One turning vector, and how many ticks it has turned
The counts run from 0 to 423.
[128  91 147 125 130 159 122 133 137 163 123 175 147 147 158 148 133 110
 155 140 110  97 125 142 118 124  86 144 145  77 131 211 165 124 117 130
 100 163 113 164 115 122 118]
177
[125 129 121  92 168 128 110 148 122 136 131 117 115 111  87 132  97 191
 108 181  82 126 120 148 179 106 115 137 118 169 129 121 147 166 136 110
 150 137 147  71  98 121  97]
359
[112 116 137 130 196 146 142 149 110 144 122 149 144 133  51 118 117 172
 108 125 120  91  65 124 132 118  88 104 122 111 141 122 122 149 148 125
 135 115 131  93 145  76 124]
376
[107 109  92 102 114 105  98 126 152 154 152  97 108 136 191 137 142 145
 136 161  98 129 149 167 162 118 116 173 105 199 144 144 178 123 156 139
 160 136 143 119 102 116 108]
139
[156 149 117 125  78 116 112  85 116 139 135 132 119 112 194 163 134  87
 165 125 121 119 158 156 112 146 168 158 132 132 148 129 115 105 150 165
 155 130 113 110 161 113 187]
286
[121 103  64 133 138 149 104 156 144 121 162 108  91  94 198 154 177 163
 130 122 141 130 111  82 102 109 133  74 119 139 165 125 170 141 115 138
 152 146 120 120 116 131  99]
421
[150 133  85 118  82 105  71 136  82 137 145 146 153 119 164 165  86  87
 180 140 111 114 149 140 150 115 164 125 150  87 121 128 102 106 120 161
 143 146 108 116 131 110 151]
62
[136 121 122 161 153 124 100 116 118 134 191 100 165 184 137 152  54 157
 114 151 131 146  91 136 112 154 127 167 106 138  68  91  94 124 146 138
 148 130 156 148 103 139 130]
266
[120 101 105 128 106 122 120 131  92 159 181 122 165 165 131 125  89 132
 155 145 109 109 125 147 101 127 127 157  76 121  81 170 147  83 102 127
 123 148 123 179  88 120 168]
41
[138 117 123  85 153 137 130 160 112 109 159 122 123 119 172 195  95 184
 108 188  99 134 124 122 120 118 148 142 146 131 126 148 143 139  94 137
 128 165 119 139  90 164 164]
200
[106 172 123  92 130 127 130 171 123 104 109 142  61  84 155 120 181  96
 154 132 103 136 172 115 125 119 107  93 121 147 163 131 155 133 133 168
 175 144 109 133 106 138 136]
215
[146 113 107 153 135 124  96 128 108 126 135 158 189 112 119 170 102 140
 135 101 171 104 113  93  96 126 112 145 169  62 113 116 119 130  89  77
  87 111 110 145 118 136 121]
186
[105 134 100 129 144 158 154 162 110 148 137 172 156 115 123 120 127  79
 136 106 115 133 131 152 109 133 110  55 131  65 167 121 102 116 145 158
 104  87 117 124 142  82 142]
89
[111 122 136 113 139 162 158 127 127 127 142 119 183 143 121 117  98 137
 117 148 143 154 159 169 112 162  98 137 124 109 106  95 119 104 154 164
  79  73  83 158 121 150 168]
107
[143  98 154 112 143 127 111 107 134 166 107 167 146 139 138 143 129  76
 127 143 120  52 109 141 134  91 109 133 120  93 132 192 143 114 138 185
 118 135 116 166 105  63 147]
384
[160  96 109 125  99 115 117  95 145 177 108 164 134 130  95 137 161 137
 139 141 120  55 110 119 139  90 145 124 130 118 156 166 137 147 150  91
  73 143 154 107 163  69 126]
159
[123 117 134 131 152 143 115 104 175  98 107 169 122 123 183 113 150 106
 158 135 198 120 129 110 118 125 105 132 126 134 119 150 182 102 132 159
 143 184  79 132 106 111 128]
400
[126 125 111 119 106 120 119 127 147 113 122 119  70 103 221 156 190 128
 139 142 132 120 132  83 104 114 147 123 120 157 158 146 160 120 137 172
 168 162 120 141 106 156 142]
422
[170 138 133 158  79  96  97 148  83 139 125 138 154 149  95 118 122 115
 172  89 140  87 105  77 100 133 150 143 140  75  78 100 114 112 120  92
 129 129 146 156 133 136 129]
44
[111 129 148  80 149 142 111 158 108 155 126 119 138 124  99 142  93 167
 147 200  55 133 139 155 188 117 111 120 149 141 131 136 138 144 177 134
 152 140 124 119 136 129 103]
358
[122 143 106 157 104 120 154 122 157 122  88 173 147 106 122 106 173  88
 147  68 172 157 177 149 106 157 119 122 126 101 155 109 161 122 131  87
  94 114 125 100 156 132 131]
312
[120 137  93 129  80 100 178 156 147 112 127 131 153 114 154  99 136 127
 143  92 143 162 170 127  98 140 134 142 134 125 122 121 192  59  90 118
 104 108 105 149 103 138 153]
329
[124 142 149 132 143 154 186 127 175  79 124 104 120 142 139  81 128 168
 100 165 146 188 132 127 134 176 119 137 134 180 118 119 166 127 148 147
 100 143 125 148 113 163 134]
113
[103 101 129  74 173 132 108 110 150 153 144 130 119 133 105 140 151 143
  97 158  98 128 120 161 146 119  84 140  65 178 125 161 123 168 126 114
  97 138 158 130  77 165 135]
15
[102 153  92 105 149 138 124 166  96 129 183 134 149 123 158 146  92 123
 165 129 121 160 143 169 124 150 128 111 123 124 123 127 129 114 112 134
 174 146  91  59 125 112 167]
68
[111 121 122 114 127 138 142 120 102 149 174 129 180 174 106  98 115 102
 140 121 121 114 121 154  99 127 113 111  62 114  96 132 116  72 158 180
 112 104  91 176 111 110 178]
248
[171 128 175 146 119  95 123  89 114 155 109 154 129 123  79 136 130 127
 109 133 111  60 127 111 120 124 143 191 130 112 126 157 104 151 162  88
 101 124 169 117 145 111 166]
163
[149 125 139 132 114  88 131 116 144 112 135 117 110 150  83 106 140 157
 127 121 145 112 102  88 113 136 159 143  95 141  67 134 156 145  89  79
 111 177 186 145  81 144 135]
38
[148 149 175 137 148 110 119 109 127 104  98 143 131 137 145 130 109 127
 100 121 140 136 146 120 112 162 122 215 149 108  86 145 140 136  94 113
 129 146 132 143  75 175 163]
184
[162 104  96 140 144 115 110  99 160  81 120 139 119 117 173 135 132 149
 109 130 217 102 101  79 117 123 147 133 136 131 112 109 163 126  98 120
 120 163 116 121  99 125 135]
404
[154 146  95 141 115  91  92 172  75 148 128 104 171 122 105 131  92 145
 127 118 107 115 134 101 142 109 125 154 165 100 128  85 110 127 139  94
 114  73 148 144 120 143  88]
349
[132 137 145 115 119  98  99  96 144 146 101  91 105 130 176 132 115 131
 133 167  78 135 153 155 174 129 137 183 125 192 138 120 139 142 175 138
 151 129 161 118 109 143 134]
140
[123 108 100 133 138 128 105 115 115 166 133 161 179 127 136 128 100  77
 131  99 155  82 131 148 102 122  85 143 110  72 116 149 124  88 118 172
 102  96  85 153 111  83 146]
389
[114 124  84 145 147 154 147 168 134 103 133 149 140 100 155 127 142 164
 167  99 200 150 131  95  99 134 117 118 145 100 123 113 179 115  90  96
 142 148  88  94 125 138 122]
192
[156 120  70 154 100  90  86  87 153 132 138 116 131 156 174 105 126 103
 139 102 183 128 115 110 131 134 163 136 104 145  99 109 171 110 123 147
 148 147 150 140  94  90 106]
263
[115 132  71 126 157 152 128 167 117 126 150 163 138  99 129 158 129 146
 143 141 135 138 114 143 131 130 138  37 133 110 168 128 131 147 122 119
 151 149 118  55 149  79 125]
72
[150 105  82 138 122  91  71 115 110 179 132 106 152 136 108 159 103 145
 110 143 106  95 130 128 146 100 131 149 143 146 148 103 115 143 155 100
 113  86 180 109 137 126  98]
142
